Each named turn below is shown by a few rows before and after it. Which turns, in which order, take the first row of each later pair to the second? The first pair is answered.
lam (before => after):
[ 28 -13   0   2 -14  -6  -4 -17 -19] => [ 12 -20   8 -21 -18 -10  -3 -15 -15]
[-33  25 -11  44   5  12  15  16  32] => [ 12  35 -12  55  13  11  20   7  -4]
[-15  15  -7 -12  13  -2  11   4  -3] => [-18  16  -9  -4  14   1   9   6   5]
giliz (before => after):
[ 24  26  -4  29  -5  15   0 -22  -7] => [ 18 -24  -3   6 -10   1 -37 -18  12]
[-25 -17 -19   4   8   1  -2  15  15] => [-23  19 -14  13   0  14  16   1   7]
[  1  -9  15 -30  -4   2  -7 -11  -8] => [  8  -7   4 -15  21  -2   9  15 -20]
vobo (before => after):
[ -3 -25   2 -30  24  -9 -11  21  12] => [ 31 -15  10 -21   2  -1 -27 -18   0]
[-18   7  15  -8   1  -7  -1   8   9] => [  1  11  18  -1 -11  -3 -10 -12   5]
[ 14  -7  -1 -22  31 -19   9  33 -24] => [ 50  -2  -3  17   8  -9 -22  -7 -16]
Then:
Between the rows of a pair lie two turns.
[-10  -2  11 -24  -4  11  -6   2  -6] => [-16   1  -2   1  13  12   1  22   1]	lam, giliz
[-21  11  15 -19  -3   9 -11  -4  12] => [ -5  15   9   9  -6  14 -20 -14  16]	vobo, lam
[ 45 -32  -6   4   3  -8 -38 -17 -15] => [  5  -4 -23  26  44  -6  12  40 -10]	giliz, vobo
[ 34 -22   7 -12   7  -7  -9 -11 -21] => [ 11 -11  15 -38   3  -6   8  -9 -23]	giliz, lam
[  7 -12  15 -30 -10  -1  -7 -13 -15] => [ 11  12  14 -19  -8   7  11 -15 -24]	giliz, giliz
[  8   1  21 -28 -10   0  -3 -19 -18] => [ 13  17  15 -15   4   2  15  -9 -29]	giliz, giliz
[-24  -1  -6   7 -19   8  17   3  41] => [-19  10   4  -8 -30  11  24 -11  29]	vobo, lam
[ 14 -18   2 -15  22 -14  -3  21 -20] => [-2 15 -8 40  7  8 -4  5 16]	giliz, vobo
[ -7  -5  12  -1 -19  -5  -4 -11  13] => [ -3  16  10  10 -12   1  14  -8   3]	giliz, giliz
[  4  24   9  -8 -14  10  13 -18 -13] => [ -8 -29  -5  -8  -3  -7 -21   6  15]	giliz, lam
[  8   8   4 -30   2  -2 -14  -3 -12] => [ -2   4  -1 -10  -7   4 -30 -10  14]	lam, vobo
[ 15 -17 -18  23  18 -14 -21  23   9] => [ 26 -13  -8  -9  22 -20  -6  23 -23]	lam, vobo
[-3 32 -5  1 -6  7  7 -2 17] => [  0  -8  -6 -15  -8  -6 -21  -1  24]	lam, giliz
[-14  22   3   7 -19   9  15 -19  29] => [  0 -31  -7   2  -5 -10 -17  -1  34]	lam, giliz
[ -4   8   2  20 -14   6 -17 -16  19] => [-23   4  -2   1  15  -3  10  25   9]	lam, vobo
[-13  10  13 -20  -3 -14  17  -1  -2] => [  7 -13  -4  19   5 -18 -13   3  14]	vobo, giliz
[-22 -37  -3 -22 -12  -6 -28 -11  -1] => [-22  14   7 -12 -30  14  -3 -37 -10]	giliz, giliz
[  2  13  -3 -17  -7   8  11 -14  -7] => [  6  11 -11  -9   8   4  18   4 -13]	giliz, giliz
[  8   1  -4  15  -5   5 -14 -12   0] => [-10  -7 -10   7  12  -2  -4  15   3]	lam, vobo
[ -8  25   8   4 -13  12   5 -17  17] => [  5 -16  -8  18  11  -5 -18   9  23]	giliz, lam
[ 20   0  -1  14 -14   3 -17 -21   7] => [ 16  -5   8 -18 -18  -3 -12 -21  -5]	lam, lam
[  5  -4   6 -37   4 -11  12   8 -28] => [-37  -8  -9   0   0  -1  -2  17  27]	lam, lam
[ 44  13   1  17   1   4  -7 -20 -26] => [ 24 -23  11 -26 -13  -6 -29 -22 -11]	giliz, lam
[ 14  -7  -1   7  13  -2   3  11 -17] => [ -2   4  15 -12 -13   7   0 -15  -9]	giliz, lam
[ 21  23   2  24   1   0  -9  -5 -17] => [ 17  26   8   2   3  -2   2  -1 -29]	vobo, vobo
[ -7  -2  -1 -29   9 -11  16  18 -14] => [-26  20   0 -14  -2   2  23  10   5]	lam, giliz
[-33  15  12  26   0  16  10   9  12] => [-27  23  26  -2 -12  17  16  -7  -6]	vobo, lam
[  2   9  -3  14   8 -11  29  15  14] => [-12   4  10  -6 -18  -7  15  -7  29]	giliz, vobo
[  0  18   7 -47  18   6  28   3 -43] => [-32   4 -12 -22  39   3  28  40 -11]	vobo, vobo
[-13  20  12 -35 -11   1  27   1 -11] => [ 22 -14   2   4 -27  -1 -27 -26  10]	giliz, vobo
[-40  31   4   2 -12   6   7 -13   5] => [-32 -27  -7  -5   7 -16 -24  12  12]	vobo, giliz
[ -6  44 -14  24   5  18  14  11  -1] => [ -6 -10   4 -30 -27   4 -34 -18   9]	lam, giliz
[-18 -10  -3  -4  -3  -2   9 -10  -2] => [-12  -4   0  -5  -6   0  11 -16  -8]	lam, vobo
[  1 -20   0  -1 -16  -4  -8  -4   4] => [ 11  -1  -2   8   0  -4  16   8 -17]	giliz, vobo
[ 18 -33  -7   7  23 -20   8   6   0] => [  9 -36   5 -10  -7 -14  -9 -23  13]	giliz, giliz
[ 12 -14   1  -7  11  -7  -1  11 -13] => [  9 -17  -2   0  14  -6  -3  14  -7]	vobo, vobo
[-26  22   1  19 -14  18 -14 -15  16] => [ 14  30   5  13  -7  15  -7 -23 -23]	lam, lam
[ 34  13 -13  35  21   2   8   6 -14] => [ -1  17  18 -21 -30  12  -2 -37   2]	vobo, giliz
[  5   0  16   3  10 -10   1 -16  -6] => [  3  -4  10  14  18 -10   1  -6   0]	vobo, lam
[-21   2   0   6 -10  12  -2  -4  23] => [ 19  13  -2  21  -2  11   2 -12  -6]	lam, lam
[ 19  -4  -2   0  24 -11   7  21 -19] => [ 35  -6   2  13   1  -5 -17 -10 -10]	lam, vobo
[-14 -23 -23  -9   6 -13 -21   3  28] => [ 27  -9 -29  18  15 -11 -19  -4   3]	lam, lam
[-16  -5  -8  11  20 -18   7  20   0] => [  0  -2  -8  13  22 -20   9  18 -15]	lam, lam
[ -2 -34  -1  -5  -3  -7 -21   4   1] => [-11 -32   0  -6  -6  -5 -19   4   7]	vobo, lam
[ 21 -28 -20  17  13  -2 -19  -2 -19] => [ 16   6   0 -13  -7   8   4 -26 -39]	giliz, lam
[  3  21  20   0  -6  -1  21 -20 -33] => [-22 -35  13 -10 -10 -14 -19  -7   8]	giliz, lam
[ 3 21  3 12 -5 20  4 -4 -7] => [ -4  16  11 -14  -9  16   6  -3 -12]	lam, lam
[-3 -8 -4  5 12 -2 -6  1  0] => [  4  -5   0  -4  11  -2  -2  -2 -10]	lam, vobo
[  1  -4   6   1 -24   1 -30 -10 -22] => [  2  -7  -6  13   8  -6 -15  24 -31]	lam, giliz
[-35   8  -2 -28  -2   2   9   0  10] => [-30   4 -18   7  17   2   9  18  17]	giliz, lam
[  3  25  -4  -6  -9  -7  24 -30 -17] => [-15 -32 -14 -12  -3 -22 -13 -13  17]	giliz, lam
[ 11  13   9 -48 -30   5   2 -39  -8] => [ 23  42  -4 -20   1   7  37 -12 -30]	giliz, giliz
[  2  10   8 -12  -6   1  12  -3 -14] => [-13 -14   2 -11  -6  -3  -5   5   8]	giliz, lam
[ 21  26  -3  19 -10   9   9  -5 -22] => [ 10  18 -11  18  10   2  19  23 -21]	vobo, lam
[-13  -2  28 -28 -50   4 -28 -53  23] => [  4 -40 -24  37  41 -23 -15  48  17]	lam, giliz
[-20 -42 -10 -39  17 -17  14  28   1] => [-10 -31 -31  34  23  -5   4  28  26]	lam, lam
[ 11 -16  11 -23   0  -3  -6  -9 -22] => [10 13 -5 34  8 12  3 -3 -5]	vobo, giliz
[  7 -20   6 -50 -10 -13   0 -13 -20] => [-20 -14  -4 -43  12 -14  21  20 -12]	giliz, lam
[-17 -13  -7  29 -22  15 -26 -20  48] => [-11  23  -7  46 -18  25   0 -22  32]	giliz, giliz
[-24  -1  10 -24  -5   0 -12  17  -4] => [-26  16  -1  11   3   8  -4  23   6]	lam, giliz
[-6 -7 -9 30 -1 11 -7  7 15] => [ 14   0  -1  24 -14  14 -10 -16   1]	vobo, vobo
[ 22   0  -1  10   5 -14  19  16   1] => [ 17 -22   1  -3  -3 -19   0  13  12]	giliz, giliz
[ -4 -21   3  29  14   6   2  17   7] => [ 18 -19  11   8  16   1   9  12 -23]	lam, lam
[ 16  21   7 -33 -22   6  11 -22 -20] => [ 24  23  -6 -16   7   0  27   7 -33]	giliz, giliz
[ 16 -13   3   8   4   0  -5  -8  -3] => [-1 -8 -1  8 16 -1 11 12  1]	giliz, vobo
[ 12   2  -5  -4  36 -11  33  19 -42] => [  1  -5 -17  21  44 -10  26  32 -21]	vobo, vobo
[ 30 -35   9 -13  10 -15 -29  -9 -15] => [ -6 -43   7 -13   5 -14 -34  -1  17]	lam, lam
[ 15  -7   2   3   0  -2  -8 -10  -9] => [-3 15  2 10 -1  8 10 -7 -2]	vobo, giliz
[ 33   3   2  -4  19  -2  11  -3 -17] => [ 20   0   0 -10  27  -4  18  10 -15]	vobo, vobo
[ -7  -7 -24  35  10   1 -12   2  29] => [ 41   0 -11   0  16  -8   1  -9 -30]	lam, lam
[-13  16   7  12   5   0  27  14   4] => [-2 17  9  9  6 -1 29 11 -8]	lam, lam
[-17  26  -5  20   8   8  15   7  25] => [ -9 -22   8 -36  -2 -11 -12   0  14]	vobo, giliz
[ -8 -26   0  -4 -18   0 -37 -10  29] => [  4 -21   8 -17 -26  -1 -34 -23  16]	vobo, vobo
[  2 -14  -7  12   0   5 -16  23  29] => [25 26  0 17  0 14 12  9 -4]	giliz, lam
[ 19 -16   7  -6  15 -11 -12  -7 -13] => [ 2 -2 -5 26 25 -4  0  8  3]	giliz, vobo
[ 40 -39  24 -27  15  -8 -18  14 -25] => [ 42  33  16  40   9  23  11  -6 -18]	vobo, giliz
[ 10 -26  16 -39  -3 -22   6  -2 -20] => [-12  12   1   2  20 -10  43  27 -12]	lam, giliz
[ -1   3   9 -39   3  -5  18   2 -24] => [-24  -7  -5 -20  17  -6  17  29   0]	vobo, vobo
[ 21  19   5   3  17  -3  13 -18 -17] => [-21   5  14 -30   7  -6  12 -12   4]	lam, lam
[ 20  30  11  24 -23  19 -17 -36  -9] => [ -4 -38   4 -34  17 -16 -20  28 -15]	giliz, vobo
[-12  32   3  -9  -8  29  19 -18 -13] => [-21  24  -7  21  -8  32   4 -15  14]	lam, vobo
[  8  52  22   4 -32  13  12 -29 -25] => [-45   2   2  27 -24   6 -24   2  46]	vobo, giliz
[-13 -13   5 -30   4 -10   0   8  10] => [  5   1  14 -30 -10  -4  -2 -16   0]	lam, vobo
[  1  30  26  -5 -25  18  15 -16  -9] => [ 11  21   7  14  14   7  30  24 -23]	giliz, giliz
[ 31  10   8   5  -3   2   6 -16 -28] => [ 13   9  10 -16   8  -3  22   4 -33]	vobo, vobo
[  2  18 -15  -7  21  17  22  16 -16] => [-15   5   1 -38 -11  18   2 -12   2]	lam, giliz
[10 19 -1  9 18  1 15 24 -4] => [  0  13  18 -26 -18   5  -3 -11   5]	lam, giliz
[  6 -44   0   3  -6   3 -11  -7  12] => [  6   2   2   3  12  10  39   9 -20]	vobo, giliz
[ 28   0  10  -1  20 -23  -3  12 -21] => [ 20  -3   6  -1  25 -23   0  21 -16]	vobo, vobo
[-11 -19 -13  54   2  11 -14 -19  18] => [-38  -5  14 -36   3   3  33  -6 -22]	vobo, giliz
[ 18 -11   4  31 -21  -4  -5   1  -6] => [-13  12  17   1 -27   1  23   3  -8]	vobo, giliz
[ -2 -10   2  -3  -2  -1 -17 -12  10] => [-13  -8   2 -15   9  -5  -3   5   5]	lam, vobo
[-20 -31  -2 -32  -7  -1  17   9   1] => [-25 -36 -12  -6  -3   1   6  13  21]	vobo, vobo
[ -1 -44  -4   3  13   8  -9  11  10] => [ 18  -5   7  -7  16  15  25   2 -30]	vobo, giliz
[ -2  30  11 -14  -6  -9  12 -20 -34] => [ 19  22  -8  36   5  -9  -6 -13 -22]	vobo, lam
[  3 -34 -11  13  33 -15   5  33 -28] => [ 39 -25   4   7   4  -9 -12 -13 -46]	lam, vobo
[ -4  19   5 -14 -14  18   8 -21   8] => [-14  16   4 -22  -6  15  15  -9   8]	vobo, vobo
[ -3  -8  -4 -29  24 -16  22  35 -24] => [-12 -29   6 -50   0 -17  -3  13  -8]	giliz, giliz
[  2   1   0  20 -21   6 -14 -23  24] => [ 11   8  11  -6 -26   5  -5 -33   2]	vobo, vobo
[  6 -20  -2 -17  17 -13  -4  11  -1] => [ 29   8  -2   6  12  -3   4  -6 -14]	vobo, giliz
[ 32  -6   5   8 -21   2 -51 -31  -6] => [ 41 -17   0 -14  17 -16 -24  11 -41]	giliz, lam
[ -1  34  -4  -1  14   4  16  -4 -21] => [-21  -7  -2  -9  -9   0 -26 -17  19]	giliz, lam
[  9  35 -19  37  -8  -3   3  -8  14] => [ 11   8 -29  37  12 -15  -5  17  15]	giliz, giliz
[-16 -24 -14   6  18  -4  -4  31  14] => [ 25 -12   3 -23   7  -6   2   3 -33]	vobo, giliz
[  4 -11  -3 -14  -2  -8  12  -5   9] => [  4  -1  -1 -13  -6  -5  16 -10   7]	giliz, giliz
[ -2   7   5 -22   2  -1  13   2 -25] => [  4   5   2   8 -19   7 -14 -24   1]	lam, vobo
[-17  12   2 -15   3  11  40  16  -4] => [-31  -6  -2   2 -15  15   9   4  33]	giliz, lam
[-3 -7 15 20 13  1 -8 -8 37] => [  1  11  28 -20  21  -3  25  -1  -2]	giliz, vobo
[-12 -12  27 -48 -18 -12  -3  -3  -5] => [ -7  26  28 -33 -17   1  22  -9 -18]	giliz, giliz
[  4   0   1  -9  11  -1  19  14 -18] => [-20  -4  -2  -5   8   2  15  18   5]	lam, lam
[ 49 -28  -3 -28   8 -23 -18  -9 -33] => [-24 -46  -5 -36  -4 -19 -28   6  29]	lam, lam
[ 41  11   0 -12 -12  -4  -4 -16 -32] => [  3 -16 -18  24 -13  -3 -34  -1  30]	lam, vobo
[  3  -8   2 -16   9  -2   0  26 -12] => [  1 -12  -4   3  11  -2  -7  29   1]	vobo, vobo
[  8 -35  10  -5   0  11  -8   5  15] => [ 13 -33  11  -5  -4  12 -10  -2  13]	vobo, vobo
[ -5  -9   1 -18   8   0  18  18 -12] => [  3   2  -2  22 -15  15  -3 -12  13]	giliz, vobo
[ -9  -4   6 -28 -15  -3  -8   1  -1] => [ 26   6  -3   9  -8   1 -11  -6 -14]	giliz, vobo
[-11  11 -21  27  10  11   2   4   9] => [-30   6  -2 -25  -4   7   8  -2   2]	giliz, vobo
[-13  -3  13 -32  -5  -6   5   8   0] => [-14   4  -5  23   0   3  -5  10  27]	lam, lam
[ 11 -19  -4   4   8  -5  -7   5   8] => [ 15  11   4  -2   2   2  15  -6 -10]	giliz, lam
[  0  -8   7 -18 -18  -8 -32 -18   9] => [-27 -10   2 -26  -3 -11 -16   9  17]	lam, vobo
[ 13  18   4 -38 -12   6  32 -17 -18] => [ 29 -35 -17   5 -13  -2 -26 -17  21]	giliz, vobo
[ -6  -4 -12  -2  18   2  12  29  -8] => [  0  -7 -19  22  14   4  -1  22   5]	vobo, vobo
[  8   5 -10  19   9   1  14   7  -6] => [-22  -6  -4  -2  -5   1   6   4  16]	giliz, vobo
[ 40  37   7  43  -1  26   2 -27 -18] => [ 45  -3 -13  47  37   5  -6  17 -19]	giliz, giliz
[ 22   5  -7  -2  17   0 -10  12 -33] => [-17  -1 -16  22  11   7 -22  19  13]	giliz, vobo
[ -7 -17 -13  14 -12   0 -24  -2   8] => [-30 -14  -9  -7  -7  -2  -7  13   8]	vobo, lam
[ -6  10  12 -21 -20   6   1 -22  -4] => [-26   4   2  -1 -15   8  -5 -10  22]	lam, vobo
[ 12  10  11  -4  -8   0 -10 -22 -10] => [ 4  3 -7 26 14 -1 -7  7  4]	vobo, lam
[-1 -6  2  9 -8  9 -1  0  5] => [  5 -10   1   9  -5   7  -2   0   0]	lam, giliz
[ -5 -19   1 -26   5  -8   3   7 -14] => [-13 -24  -8  -9  11  -8  -2  18   3]	vobo, vobo
[-15  -3   6 -12  16  -2   8  -8   4] => [-17  -6   1   0  17  -2   3  -7  13]	vobo, vobo
[ 18   4  -2  -4 -26  16   3 -24  16] => [  3   2 -19  22   0  13  14  12  27]	vobo, lam
[-32  16  11 -11  -6   7  23   3   6] => [  1  22  12   8 -22  13   6 -27   0]	vobo, lam
[ -2 -13   4  10 -25   8 -31 -28  11] => [ 13  -8   1 -16  18  -8  10  16 -40]	giliz, vobo
[ 19 -10  -4  20  10   0 -29 -30  28] => [  2   3   0 -22  45 -11  23  15 -10]	giliz, vobo
[  8 -10 -20  32   7  -2   0 -14  13] => [  7 -16 -18  27   2  -3  -7 -19  17]	giliz, giliz
[ 54   3  -7 -11   4  -9  -5 -12 -37] => [ 30   0  -6 -33  19 -16  14  15 -39]	vobo, vobo
[-2  1  2  2 -3 -1 -9 -6  5] => [ 5  3  2  2 -2 -1 -8 -8 -1]	lam, lam
[ 24  29   1  20   5   0  22  -8 -28] => [-25 -34  -4  -3  -1 -13 -18  10  27]	giliz, vobo
[-11  -3  -3   1   6   5  -8  15  14] => [-2 20  7 -6 -3 12  5 -1 -3]	giliz, vobo
[ 8 12  7  3 -7 -9 -9  3  4] => [  9  13   6   6  -3 -10  -7   7   3]	giliz, giliz
[ -5  27  10 -28  -3   7  36  13 -22] => [  9 -17   1   9 -31   7 -34 -19  26]	giliz, vobo
